Each path below is one point turned by a fixed rotation once a step. After each direction that follows a path, write how fast that rotation turns it, in degrees per step (0 if it stays still).
Each turn is a multiple of 5 degrees from 10 to 175, or 0.
Each row of a path follows its step; steps can be skipped.
Path 1:
step 0: [ -1  12 -15  -7  -6  32  12   0  10   3   0  18  -6  -4   4  -7 -18  11
 -11 -13   0  15   9   3   4  -2  -1  21 -12   3  -5  -9  15   9  -4  -2]
step 1: [ -9   3  15  -2  12  12  16   6  -7  14 -12   9   1  -3   7  23  -1   7
  -2   6  -5  10  -4   1  -3 -21  29  10 -19  -8  -7  -2  -5  15  -4  -1]
step 2: [-17 -14  19  18  11  16 -11  11  -5  -1  -2   6   2   1  -9 -12  -6   1
 -23  16  10  -2  11  -6   4 -16  12   8  -8   5  18   5  -1   1  13   2]
step 4: [ -8   9   3   5 -14  11   2  -4  10 -17   9  -4 -27   2   4   2   5  19
   6  13  10  -5   8   8 -12 -11  -3  11 -22  13 -13 -18  -7   4   2 -10]
step 5: [-10 -23   9  10 -13  18  25 -12   7  -8   1   2  -2  15   3  -5  -3  13
  -4   9 -25  -9  -4  11   8   0   8   8  -8  -4 -10  -2  -2  13  -2  10]
step 6: [-10 -20 -23  22  15   6  14  -1   0 -12 -14  12  -2  -1 -20   9   4   1
 -15  -4  -3   1   6   2  12  -9   7  11  -6   3   2 -11   9   4  -9 -15]
step 7: [-18  14  -1  20  14  12  -7   2  15   9  -8 -10 -13   6 -12   6 -17  -2
   7   2 -11  19  21  -2   2   2   4  10 -12 -10  10  -7  -5   1 -16   5]
step 8: [-15  10   8   5  -4  12   7   7  -1  -2  15   9 -15   1  -4  -9 -27  -2
  -2  -8   4   4 -11 -20   9  -9   7   1 -14   4   1  -7 -20  24   3 -11]
step 10: [  5  -5   8   0  12  24   7  -9  -3  -2  10  -3   0  -4  -9  20  -6  10
 -11  32 -10   5  -7  -5  -3 -15   0  19 -11   5   4  -1   8 -14   0 -15]
step 11: [-14 -22  18  -3   5  16   0  18  13  -5   3 -10 -14 -11 -13  -9  -8  -2
   7   2  -6   5  11  21   7 -26  -2   9  -2  -5  -5  -9   8   1   0  -6]
step 12: [ -9 -10  13   2   8  -8  -5  -9  13   0   6  15 -13  11  -7 -12   5   1
  -8  -6   2   8  11  -6   7   3   1  33 -21   0 -21 -10   2  17   0  -4]
[-1 -8 -4  3  0 -1 -3 -4  5 -1 -4  3 -1  3 -2 -3  3 -1  7  8  2 -5  1  0
 -3  1 -5 -4 -3 -2 -8  1  2  4  0 -1]
45
[-4  5  0 -4 -3 -3  7 -1  5  0  6  0 -3  5 10 -4 -1 -1  1 -3  4 -1  5 -4
 -1  1 -5  2 -1  1 -1  2 -1  4 -3 -5]
85
[ 4  6 -5  4  3 -4  1 -3  0  1 -1  3  1 -4  2 -3  0  3 -6  6  0  1  0  1
  2  5 -4  1  0 -4  3 -4 10 -1 -2 -5]
110
[-1 -5  5  4 -2  0 -1  9  3 -5  4  1 -2 -3  4 -4 -3  2 -4 -1 -5 -4 -4 -5
  4 -1 -3 -5  3 -6  2  1  3  3  0  3]
120
[  4   5   0   3  -2   6  -2   0  -1   1   2  -3   4   7  -1  -3   2  -2
  -2   1  -4   3   5  -2   0  -1   1   4   7 -10  -8   0  -2   0   1   3]
160
[ 0 -2 -1 -2 -5  2  5 -6 -1  2 -3 -2  1 -6  0  3 -8 -7  3  0 -1 -4 -4 -3
  3  0  0  3  5 -5  0 -2  0  3  6 -7]
145
Path 2:
step 0: [ -5 -15  -2  13 -12   2  -8  -2  -2   7   6   1  14   6   9 -15 -13  -4
  11   6  13   7  -5 -12  -7 -18   7  17  -7   3  14  -7  14  -6   3 -15]
step 1: [ 11 -23   7  -2  -2  10  12  -1  -7  10  -3  -3 -13   8   2   6  14 -23
   2 -14  10   6  12   3  -6  16   2   1   9  -3 -11  -3  12   3  11   4]
step 2: [  0   1  -9   9   1  -3   0  -4   3   7  11  15  -1  -2   4   3  11   2
  -7  -2   3  25   4  20  -6 -25   5 -14  -9   6  -4  14  -2  18 -11   2]
step 3: [  0  -1  -6  -3  13  -6  15  11  -9  -5 -10   5   9  -6   3   2 -18   6
  -4   3  -5  25   0 -14   3   9  16  15  17   3   1   4   1  -2   0  18]
step 4: [-24 -11   7   1   0  -1  17  -7   3  -6   3  -7  -5   4   8   8  11   0
 -17  15 -10  -8   7 -16  10  -2  -5  -2 -22   1 -13  -1   1   1  -7  10]
step 5: [  4 -13  -4  17 -16 -10 -16   8  -3 -13   2  -8   5   0  -7  12  12  12
   4   2   0   5 -16  -5  19   7   0   2   6 -10  11  10 -10  14   2  -6]
step 6: [ 11  -4  -8  -8  11   5  -8  -1  -8  -2  -9  -6  11   0  14  -9   6   2
   0  -8   9 -17   6 -14   2 -11  14   6 -10  15   1 -17 -11  15  18   3]
step 8: [  1   4 -16   2 -16  -7   5   0   5 -11   6   8   7   2 -21 -10  12  -4
  15  11  18  10  18  -5  -9 -18  -1   1   7   6   5  -1  -4 -10   4  11]
step 9: [-22 -16  -1   6  -1  -4  -7   2 -10   9   9   0  -9   6   5  -6 -25 -16
 -10  -2  15   6  -4   3   7  -4   6   8  15   6 -11 -14  10  -1   3   3]
step 10: [  4  -9   3   7 -12  -1  22 -15   4   4  -8 -10  -1 -12   3  20  17   9
  -3  -8  11   8   6  18   0  -1   6  10  -3  -8  -8  -7  16   3  -8   0]
step 11: [ -8  -4   0  13  11   8  -6  -4   0  -9   1   5  21  18  15   1   2   5
  12   3  -7  22  -5  -2   0 -10  14  -5   0   1  -1  22  12   9   9  -2]
[-3  1  8  1 -8 -3 -4  0 -3 -1 -2 -1  4  1  1  3 -3  8  1 -1 -1 -3  3  2
  2  1  0  6 -5 -2 -6  3  4  1  8 -1]
65
[ 0 -1  6  1  3  5  4 -4  2  5  0  0  0  0 -2  4 -4 -5 -2  2  3  5  5  6
  0 -8  1  0  5 -4  5  1  7 -2  6 -3]
40
[-1 -1 -3 -4  0  0  1 -6  8  4  2  3 -1 -8 -3 -1  2  3  0  1  1  0 -2 -6
 -4 -8 -1  4 -8  2 -3 -1  0  2  1 -4]
175
[ 1  0 -1 -6 -6 -6  0 -5  7  3  0  0 -2  3  3  3  4  0  2  2 -3  4  5  9
  8  3 -3  1 -3 -1  3  0 -4  0 -5 -2]
130
Path 3:
step 0: [  2  18  -1   8   4  -8  -6   2   5  -5  -5 -11  -3 -16 -12  -4  -2 -12
 -19   7  21 -24  -3 -15  -1   7  14  13  -7  15  12  -1  -7  15   9  -4]
step 2: [  1   9  13  15  13  -1   7   3  -4  18  22  -3  -1 -19 -11 -15 -12 -13
  18   5  -2   8   4  -4 -14   3  11  -6  -3   6  15   9  -2  11 -16 -10]
step 3: [ -4   7  11   6  12  11   7   5  -1  16 -12 -28   2   7  10   4 -13   9
 -10  11  -3 -16  -7  -1  -2  -5  18   5  -1  17   7  19  -7  -7 -14  -5]
step 4: [  6  19 -27  16   7   9   3  10  -5   8 -11  -7  -4 -17  -8   0  -8  -2
  -7  -1   4  -3  15   8   3  18  10   6   8   3 -10  16 -12  17   9  -9]
step 5: [ -4  12   5   2  11  13   8  16  11  -3 -14 -14  20 -13 -22  -4  -2 -27
   7   4   2  -8  12  -6   5  -9  -6  16   9   8  12   1  11  -3   1  -4]
step 6: [-15   6   7   1  -7   6   3   6   0  12  16 -14  -5  -4 -14   5 -19  -2
  12 -12 -15   2  19  11   1 -12   6   4  -1  26  -6   9   1  17 -12  11]
step 7: [ -4   8   6  -3   9  -3  -3   7  10   8   8  -5   9   7  -2  -4  -8  -4
   9   6  12 -21  -8  -3 -19   1  -1  17  -8   9  -5  29 -15  19  -4 -17]
step 10: [ -3  -6  21   3  -2  -1   7   3 -15  23  -8  -1   8  -4  -1   7 -15 -14
  13  -5  -9  -9   4  -7  -2 -15  -8  15  16  26  -2  10  -8 -13  -3  -4]
step 11: [ -5  -2  -6   1  -3  -7   2  16  -6   4   0  11  -6 -16  -3  -5 -18  10
  -5 -12   3   0   9 -11 -11  -5  25   6 -10  15  -9  23  -3  12 -14 -20]
step 12: [ -2  21   5  -3  12   3   2   8   2 -16 -26  -5   9   2   1  10 -10   1
   2  13   4  -2  11   5 -24 -11  11  24  -5   2  -2   9  -5 -11  10 -11]
step 13: [ 10  12 -11   4   5 -17  17  -7   8  12   1  -4   5 -19 -15   8 -15  -2
   4  -6  -6   5  25   6  -4 -19   7   6  11   6  -6 -15 -14   8   8   0]
[ 0  7 -4  1 -3  0  2 -3  2  6 -5  1  6 -2 -4  4  4 -3 -5  4  4  3 -1  0
  6 -1  1  1 -2 -1 -2 -4  0  0 10  2]
85
[-3  1  1 -7  7  0  5  4  1 -4 -2 -3  0  2 -8  1  2  9  5  3  0 -1  2 -1
  3  1  0 -3  6  0 -6 -2  2  5  1 -1]
45
[ -4   5  -4   3  -1   1  -3   2   5  -1   3   3   3   4  -4   6   5  -1
  -3   0  -4  -3   2  -1   2  -2  -5   4   0  -5  -1   1  -5   2 -11   4]
40
[-1 -4 -1 -1 -2 -2  3  3  4 -3 -1 -2  2  0 -1  1 -1 -1 -5 -3  3  0 -1 -6
  6 -6  9 -6 -2  2  7 -4  4  1 -7 -1]
130
[-3  2 -1 -3 -1  7 -4  7 -5 -5  1  3  1 -2  0 -3  1  1 -6 -8 -3  4  0 -4
  5 -2 -2  7  2  6  1  0  0 -1  5 -3]
60
[ 4  1  7 -6  1  2 -1 -1  0  2  8 -4  2  0 -5  4 -3 -1 -1  2 -4  8  1  6
  0 -4  0 -1  1  0  7 -4 -5 -3  0 -2]
100
